Each path below is one point turned by a fixed rotation once a step. After each direction that follows a path, write how fast that rotation turns it, in degrees per step (0 if it stays still).
Each turn is a multiple of 5 degrees from 10 to 175, or 0.
Each row of a path follows its step; steps can be skipped.
Path 1:
step 3: -26  -1  16   2  17   7  -6  51  -3  -6 -11  25  21   4   2 -12  24   3  40  13  25  28 -27   6  -6 -26  -9 -10 -35   8  28   3  15 -10 -25   6 -42 -37 -30 -14   0  -6   4  -3 -23  45  -4  -2  13  -6 -33
step 5:  13  16   3   6   9   1   5  14  12  18  28  16  -9   5  28  -4 -31   3   9  -9 -25   7   1  11 -37   7   7   1 -47  20  -8   7   1  58  43 -14   8   0 -29  65 -10   3  13 -18  13 -14   0 -28  16 -15  -9
step 8:   9   4 -10   8  -7  11   0   1  35   6  38 -14 -50 -27   0  -9  44   7  -1   3 -12   3  19  10  28   4  -3  26 -41  34  18 -38 -15  13 -20  -7 -34 -21 -21  -7   6   1  -6 -32 -18   2  31 -29  -1  11  22
step 11:  26 -16  -4 -15 -51  44  -4  17  15  -2   7   7  -2  -2 -19 -41  28  14 -20  13   9  -1   0   9 -44  12 -27   1  34  30   1 -10  10  -1  14 -36  25 -30 -11 -16  -1  16  13  -3  15  43  26  -1   7   7 -16
step 12: -13 -11  -5  17 -23 -40 -16  22 -30  13  30  -2   2 -25   5 -29  27 -22  -2  19  12   1 -17 -16 -43 -21  -1 -10 -22  -2 -22 -18  -6   8  16  35  11 -28 -26 -45   5  -2  -4  11  -6   5  21  39  35  -7 -23
step 13:   8   6   1  -3 -10  -8 -11  28   7  11  18   5 -12 -33  -9   4 -46  13  -8  10 -29 -33  22   3  30  -7  -7  -8 -35   1 -36 -15 -23  -3  13  13  13 -15   4 -21 -55  55  15  21 -19 -12  18  25 -10 -12   3
step 18:  12 -22   0 -12  13 -13 -15 -10  21  39 -14 -39  -2  17   8  10 -43  41 -10  18  18 -10  42 -12 -33 -19  -8 -44   1   2 -46 -28   0  -2   9   6  -1   1  -2  14   1 -32  18  15   7  -9 -10 -32   2 -24 -17
step 19:  21   0  22  -7 -20  -1  -5  24   5  -4 -23 -10  49  10  14  -6  18  45   1 -29  23  -1 -35 -12  20 -15   2 -58   9  30 -29   7 -12  -2 -18 -25 -50 -11  17   1  -4   0   8  14  11 -24  19   7  -1  -5 -16
step 24:   0  35 -26  28  -9   3 -22   4   5  -6  17 -13 -17   9  31   2  37   5 -40 -35  47  35  22  27 -15 -18  13  -4  18  10 -20 -19 -13 -10  -9  -1   3 -45  18  -4   1 -15 -24 -15  -6  23  16  31   9  -6  25
step 28: -15 -12  -5  -5 -16  23   4  16 -12 -32 -25  -4   2  13 -18 -39  15 -22  13 -19   5  42 -23 -21  -5 -36 -28 -24  46  -6   3  -1  20 -14 -16  11 -29   4 -16  -9 -11   8  16  30 -27  -3  19  22  30  32 -32
 -2  -1  -6   7   7 -10   5  -5  11  -6  10   4   8  11   0  -3   6 -14  -3  -1   1  -1   1  -7   8   5 -13 -10  -1   7   1  -4  -4 -10  11  -1   1   3  -2   4  -2   3   2   9  10   6  -2  -4   2  -3  -5 => 155
 -1  -2  -6   1  14   5  -4  10   0  -4  -6   7 -13   2  -1  -8  -9   2   6  10  -6   6   7   5   1   4  -3   3   5  -5  -7 -15  -5  -7  -2  -1 -11   3  -4  -3  -1   9   5  -4   0   1   1 -13   3   0  -9 => 145
  4   3  -2 -14 -14  -2   2  -9   1 -10   0   0   7   4   1  -3  -5  -5   2   1 -15  13  -9  -2  -7  -3  -3  12  -2  -4  -3  -5   4   0   2  -5   7   1   2   5   6   5   3  -8   4   3 -15  -1   5   0  -6 => 65
 -4   0  15  -2   7 -15  -5   4   3   3   2  -8 -14  -2  -4   6  -6  -7  -2  -1 -13  -5   7  -5  -3   1   2  -3  -7   5  -2   2  13   2   6  -7  -7   5   7  -1   6   9  -1  -2   0   6  -2   5   5   2   7 => 85
 -5   1  -6   0   1   2 -13  -2   2  -2  -2  -4  -1   7  -3   4   0   3  12 -12   9   1   4  -3  11   7  -3   2  11  -9 -12  -5   6   3   1   2  -2   2  -3  11  13   1   5   1  -2  -1  -4  19  -2   1   3 => 10
 -2  -1   1 -12   0  -5  -3   5  -8   6  -9   0  -7  11   1  -7   2  -6   5  -1  -3  -4  -2  -4  -2  -6 -13   4   4   1  -7  10   1  -9  -3  14  12  -9  -7  -1  -8  10  -2   6  -2   0   1  -2  -4   4  11 => 25
  1  -7   4  -3   3   1   0   0  -4  -3   8   5   5   2   4  -2  -8   6 -11  -6  -1   6  10   7  12   3   1  -4  -1  -2  -4   5   8   2 -13   4   5   5  -8  -2 -11  -5  -4   1  -1  15  -8   3  14  11   0 => 100
Path 2:
step 5: -22  31  14   7  27 -16  -9  11  17  -6   8 -12  19 -23 -18  23  -1  21 -34 -16  14  20   1 -26   9   0 -35   6 -15   4  30  22  -6  12 -20 -12  -3 -29   8  -1 -17  43 -30  27  18  45 -16  25   5 -19 -31
step 7:  32  -6  -8   4  51   7  16 -11  11 -17   5 -12 -41  22  22 -12 -29  20 -16  19  18  25 -14  17  38  -2  20  -5  -2  24   5  -9  42   7 -26  -4 -40  -4 -27 -10   6  -5  39  -7 -12 -27   5  13  17   5   4
step 10:   2 -16 -25  19   6 -16  23  -7 -26  -2   0 -39 -25   2  -9 -21   1  -6  -6  18  16  15 -27 -36  -4 -20  -9 -33  38 -21  26  -8  20   1 -24  -1 -29   7  -8   5  27  18  17   6  31  30 -42  24 -29  21   6
step 12:   5  -7 -13  14  10 -44   4  -6  20  16  25  34  30  -9  -2  41 -17  34 -29 -12  22  -8  -3 -37 -11 -31  -6 -20 -51   6   5  -4  40   2   9   5  10 -26  -3 -24 -13   1  19   2 -11 -18   9 -11  25 -16  14
step 15: -16   9  -2  24  17 -52   6  -4  12  -8 -19  34 -15  31  11   8  -3  13  -4  16 -42   4   7 -26   2 -31  12  -2   1 -15  -8 -24  35 -31  12 -11   0  14  17  28  -1  14  22  24 -41  45  11  -3  -2  21  12
step 17:  23   4 -26 -29  18 -39   7  -7   8   2  28  -4 -22 -34  16  17  16 -25   1  18  55 -36  -9 -16 -44  -1 -27  -9  20  38   0  -2  -5   5 -12  13  -8  -9 -10   5  12 -31   1   2  18  16   7 -26 -26  13   5
step 21:   0 -10 -27  -1  10  -3   8  13 -14 -31 -56 -16 -17  18  -7 -35  -7  30 -20   7  32   8  24  23  22  10 -10  16 -12  -1  18   9 -21 -24 -13  17   5  12 -24  10   5 -15 -15  20  18 -16   5  43 -30  44  10
step 23:   3  -9  22   8  32   9  -9 -16   0   2  15 -14  21  14 -29  18 -28 -18  19 -10  10  14  25 -24  -2  20 -42 -36 -28   6 -12 -31  15 -20  18 -47  20 -34 -22   1  32  -5 -19  13 -23  19  -7  16  21  -8  -6
step 27: -25 -30  11  13 -30  -9 -28  -5  33  19 -20  23 -18 -20   7   2 -13 -17 -31  15 -24 -20 -31  36 -30   0 -22  14  20   5  37   9  17  17 -32 -35  -4 -26 -13 -14   2  23 -20  26  -4  -7 -16  21  -4  -7   2
step 30: -10  22  24  39  -7  -2  -9 -17  31  -9   9 -22  26  -7  40  15 -26 -16 -20   5   9  19 -32  14 -26 -24 -28 -12 -37 -18  -2   6 -18  26   8  -7 -17 -22  30 -18  33  -3 -13  15  -5  28   7  -1  41 -14  12
  1  -2  -4  -3 -10 -14   4  -1  -2   2  -1   6  -5 -13  -8   2   1 -10   1   7  -6 -10  -4   1  -1  -6  12   5  14   0  -5  -7   2   4   7  -4   8   4   6   4 -10   4   5   0  -3  11 -10   1  -3   4  -6 => 155
 -1   0   4   9   9   4  -3   1  13   1  -5  -5  -4  -8  -5  -4   8  -5   1  -3  -8  -3   4  -2  -3   6   4   5  -8   3   8   1  -3  -6  14   2   4  -6   3   8  -1  -8  11  -5  13 -10 -11   2   6   8   4 => 145
 -2  -1   1   6   2  -4  -4   1  -6  -7 -12 -10  -4   3   1  -8 -10  -3 -14   1  -6  -5   3   1   2   2   6  -8  -4   0  -9   3   4  -5  -6   7  -8  -3  -3  -9  -9  11   3   3  -2   0 -14   9  -2  -3  13 => 130
-12   3  -6  11   3   2   6  -6  -1  -4  11   0   6   2   3  -6  -1  -4   2  -2   1  -1  12  -1   1  -5  -9   4   6  11   5  -5  -2   4   1   8   3   3  -7  -2   5   7  21   8  -6   6  -1   6   4  -4  -6 => 140
 -4 -11   3  -3  -7  -2  -8  -4   0   4   2 -11  -3  -7  -1 -14   0   4   6   2  13 -12  -9  -3  -4   1  -1   0   8   4  -6   6   7  -7  -8  13   2   0  -9   8   8  -2  -4   0   8  -3   1   6   2   1  -9 => 100
 -4   3   0  -1   3  -4   0   4  -1   1  -1   3   5   2  -6  -9   2  -6   3  -5   2  15 -14 -13  13  13   0  11  -2  -4   9  -7   3  -1  -5   5   3   0  -2  -3  -3  -1  -2  -5  -9   3  -2  14  -9   5  -2 => 135
Path 3:
step 1:  -7   6   8 -43  42 -37  12   2  -3 -21 -75  18  37   4 -41 -22 -38  -6   8 -14  -3   0 -24 -21  -1 -29  -6  13 -24   7 -13  21 -16 -15 -10  -4  -5 -30  19 -10 -28   0  -5   8  -2  42 -36   1 -13  13 -12
step 4:  22   0   4 -19 -14 -41  27  13  -1 -18   7 -29  -6 -21  -3 -24 -26  16 -30 -21   4  19  30  33 -11 -34   5 -19  20  30 -38 -20   4   1 -43  24 -16  -3 -37   0  10 -10  35 -23 -19 -11 -43   4 -32  39  11
step 9: -25 -35 -17 -34 -13   3  38 -42   8  -3  22  30  22  27  10 -10 -35   9   4 -45 -32  39  -2  13 -24 -39 -11 -34  15  -1   8  11 -12   8 -16  -7  16 -30  21   4  10  31  17  25  -3  -4  41   5  -2  17 -31
step 14:  17  14   4  18  18 -38  -2 -10 -36 -28  -5  -9  22  29   6 -35  31   8 -16 -49   6 -16  14  17   7 -38 -13 -17  24  16  19  57 -14 -12 -16  11  -6 -11  38 -17  -2  -2   4  -2  30   7 -38  39 -22 -31   3
step 15:  17 -21  10  19 -22 -24  13 -31 -12 -10 -18 -12 -23 -30  28  22  -1  11  29  13  68  -1 -16  49  -9   9  -1 -44   7  -8 -13  -1   5 -15  27  -9  -4  -2  30  29  20  -1  21  13  44 -14  39   7  26 -13 -22
step 17:  -4  24 -12 -14  14  32  25  25 -12   5  -7 -13  -3  24  28 -15 -14 -11  -8   1 -15  32  15  -6 -21  -8  54 -25   8  27  17 -12 -37  36 -52  19 -16 -21 -14  22 -16  -5  -8  44  32  -7 -55 -15 -11   3   5
step 20:  30  14  -3  38   8  33  31 -34  -7  -6 -41 -13  27 -33   9 -21 -55 -10  18  -9   6  -3   9   3  40  14   8  29  23   9 -31  35 -14 -21   9  23 -34 -16 -28  10   2 -16  15  23   9  17   5 -28 -35 -19  -1
step 25:  -1  25 -22  25 -18  46  10  -7   6 -13  36   4  26  -6   7  -2 -38  14  -3  15  -4  -4 -38  42   7   9  16 -58 -41   9 -26  -1 -10  16 -19   7  -2   7   8 -17  43 -15  15 -43  45  17  -5 -17   8  24  -3
step 26:  19  37 -32  24 -46  20   5   2  14  40 -14 -13   5  -4  30 -31  17  -1   9 -14 -12   6 -27 -17  11 -34  34  36 -30 -32  14   3  38   0  10 -11 -15   0  22  20  -8  13   5  -2   3 -31  -7  33 -52  31  -5
step 29: -31   9 -12 -35  -6  26 -10 -11  11  17  34  15  -2   4 -18 -13  17 -16  -4 -34  -2  29  11  26 -28  -4  42  45  28   4   0  13  27 -43   6 -18 -12  16 -23  27 -57   0 -18   8 -31  20  24 -21 -22 -25 -12
 -8   8   9   2  -2   0   4  -3   7   5   9   2  -8   9   9  -6   2  -1  -2   3  -1  -9   1  -3  11   0  -4   5 -19  14  -4  -2   0   6   0   4  -2  12  -5   0   1  -1  14   4  -1   3  -6  -5   1   5  -2 => 55
 -7  -7   2   7  -4  -7   4  -2  -3  -6  13   7   5  -3   9  -4   3   2   3  -7  -4  -4   0   7  -6 -11   2  -5   6  -3 -13   2  -5   2   4   9   1   9 -10  -2   3  -3  -2  -7  -3   6   9   2 -12 -13   2 => 70
  5  -4  -9  -2  -6   2  -8  -8   0  10  -3  -4  -5  -5   8  -1   5  -6  -1   8  -4   1  -6   6  -9 -13   3  -8   3  -8   8   6   1  -1  -4  -2   1  15  -3   4   3  -7   7   0   3  -5 -17  -8   6  -3  -3 => 35
 -3  -2   0   1  -8  -1   3   2   7 -11  -2   9  -8   7   4  -3   0   7  13  -4   2  10   5 -12   1  -6  -8  -5  -4 -13   9  -2  -7  -4  -1   2  -1   6  14  -5  -8   2  -3  -3   1   3 -12   2  -8   6   1 => 85
  5   5  -1  11  -2   6 -12  -4   7 -12  -7   6   2  -8  12   6  -8 -14   1   8   7  -2  -6  -3  -7  -2  -1   3  -3   3   2  -6  -8   2   3   9  -3  -2   1  -2   0  -8   2   0  -2  11   8   2  10   2   9 => 145
 -6  -3   1  -4   9   1   4  -2  11   2  12  -1   5  -2   5   4  -3 -10  -8   4  -3  11   4   3   0   6  -4  -2   6   2   1  -1   2  -7  12   8  -9   2   2   9   6   4  -3   4   9   2 -12  18  -1  -1   1 => 145
  1  -6   8   6  -4  -6   1   0   5   6  -3  -5   0   5  -2 -10   9  -8  -1   2   4  -5   4   3   6  -2  13   3   8   0   5  -2 -15   0  12   6   5 -16   6  -4  -2  -5   4   9   0  -1  -9  -5  -5  -6   7 => 115
Path 4:
step 3: -27  25 -17  -6 -14   8  30  37 -20 -11  -2  36  -8  -5  13  -2   7 -14 -43   2  -9 -30  26   8 -35 -24 -12 -32  24  11  14 -23  39 -25  33 -18  -5 -25   2 -16  12  16  24 -31  46  -3   0   3 -39  37  -3
step 4:  -5  48  27  50 -22 -12  18  -3   8 -17  -8  -5  10  14  -7  52   1  19 -11 -10 -23   9   9   3  19 -13 -21   8   2  -7  -1  31  29   3  35  15 -14 -29  12 -33  31 -31  29  -4   7 -12  21  14  58   9 -30
step 9: -14   7 -33  56  19 -14   2 -58  14  25  10  10 -17  21  13  -1  -7 -12 -36   3 -34 -10   7  -3  27 -14  -9   7   6  22  35 -23  25  29   5  -7 -30 -14 -19 -18  33 -24   5  37  32  -9 -10  21 -19  -7 -30
step 10: -50  14 -14  13 -35 -21 -21 -28 -12  19   1  42 -24  -4  27  -7  18   5  34  31   5  35 -25  10 -28 -25  11 -15   1  -2 -46  14  11  11  32  -1  -3 -17 -28  16   5  -4   8   3  -9  23  13   0  14   5 -63
step 12:   2  46  10  33 -10 -18  32   3  13 -14  30  39   3 -16   8 -23  26  -6 -34  11 -20  -2 -11  25  -8 -23   3  15  21  41  39  35  18   6  -2  26  -3 -16  -7  -7 -28  22   7  -1  22   9  -8  71  11   3 -16
step 15:  -6  12 -48  19 -20  11  31  -4   0 -13  32  21 -12  -8  12 -32  22   6  -2  -3  -7   7  29  10 -34 -25  24  22  24 -20 -30 -20  44   3  28 -21 -53 -20 -16 -24  -9 -15  20 -25  -4  16 -17  28  43   7  20
step 16: -11  34   8   9 -60   3  -4 -14  12  -7 -16  -1 -25  11 -32  12  14 -14  38  -9 -32   4  -2 -30  16   2 -16  -4  29  -7 -31 -40  12 -12  35  -8  51 -24   0 -33  28   7  48  27   0 -17   4  -5   8   4  21
step 21: -11  23 -20  -7 -13   4  11 -21 -14  30  -9  29  -4   7   9  -1  32  22 -55 -36 -44   3 -24 -13   4 -15  -1 -33  15  27   4   2  25 -15  42  -8   0  -4  24 -21   3  -2  38   3  21 -44  32  19   9  27 -37
step 26:  -6  -9 -62  14 -17  23   5 -54  11  20 -17  34  11 -18  16 -17 -19  -9  -3 -22 -21 -34 -23  30 -12  23  21 -23  -8   4 -25 -16 -36  24  21  -8 -11 -18 -18 -18  36  -5   2  48   8 -12   3  30  20  -9   5
step 28: -47  41 -19  35 -39 -22 -16 -14  -8  -8 -10  37   9 -11  -3  14  -1 -20  21  29 -38 -24  15 -16 -29   7  12  11   1   8  -1  -3  24   0  -8 -11  42 -35 -37  17   3  11   5   2 -25  27   5   2  -8  57 -16
  5   2   6  -5   1   8   6   8   2   4  -9   8   4  -5   8  -7 -11  -1   6  -2  -6  -6 -10  -1   5  -2   5 -15   4  -7   5 -11   2  -6  13  -8   5   9  -1  -8   1  -2   0   5  -7  -5  -1  -6  -6   2  -4 => 140
 -5  -5  -5   2   7   7  15   3   2  -1 -15  -4  -5   1  -2   0   5  10   3  10   9  -7   4   2  -7  -4 -11  -1  -4  -2  10   2   5   0  -8   1   6  12  -1  -4   6   7 -11   1   2   1  -3  10  -2   0   1 => 65
-11   1   9   5  -7  -1  -6  -1   0  -6   3 -10  -2 -10  -5  -4   0  -1   2   0  -2   6  -1  -3  -4 -16  -7  -7  11  -2   9   0  -1  -7  -1   9   9   2   0  10   1 -15  -5   6  -3   3  -6  -2  10   6  -2 => 60
  0  -3   1  -7   4  12 -12  -4   2  -3   5 -12  -3   3  -2  12   6  -1  -5   8   5 -15 -11  -6  -6   2   6   0   3  -2   6  -2   3   7   8  -1  -2   3   5   2  -3  -5   3  -4   1  -5   1   5  -1  -5 -19 => 25
  0   4   3  -2  -5  -1  11   1  -5  -5  -2 -14  -8  -1  15   4   2   1  -2 -19   0   2   8  -6   2   7  -8  -2  -8 -12  -5  -2   1  -3  -3   8  -4   1   2   0  -1  -3   3  -3   2  -6  -1  -3 -10   7 -11 => 25
 -2   9   3   3   9   6  -2   7   3   3  -7 -11   3   4   2   2   4  -7   5   0  -6  16   2   1   2   5  -1   7   2  -6   7   1   6   0   0 -14  -7  -1   4  -3  13  -9  -4 -10  -2   2  -6  -8   7 -14   3 => 155
 -3   0  13  12   1   5 -13  -2  -2  -6  -3  11   2   6   8   3 -13  -3  -5   0  14  -2   4   8   1  -4 -16  -3  -5  -4  -2  -8   4  -6  -5  -7  -3  -6   9   1  -5   2   4  -1   0   4   1   6   1  -7  -3 => 10
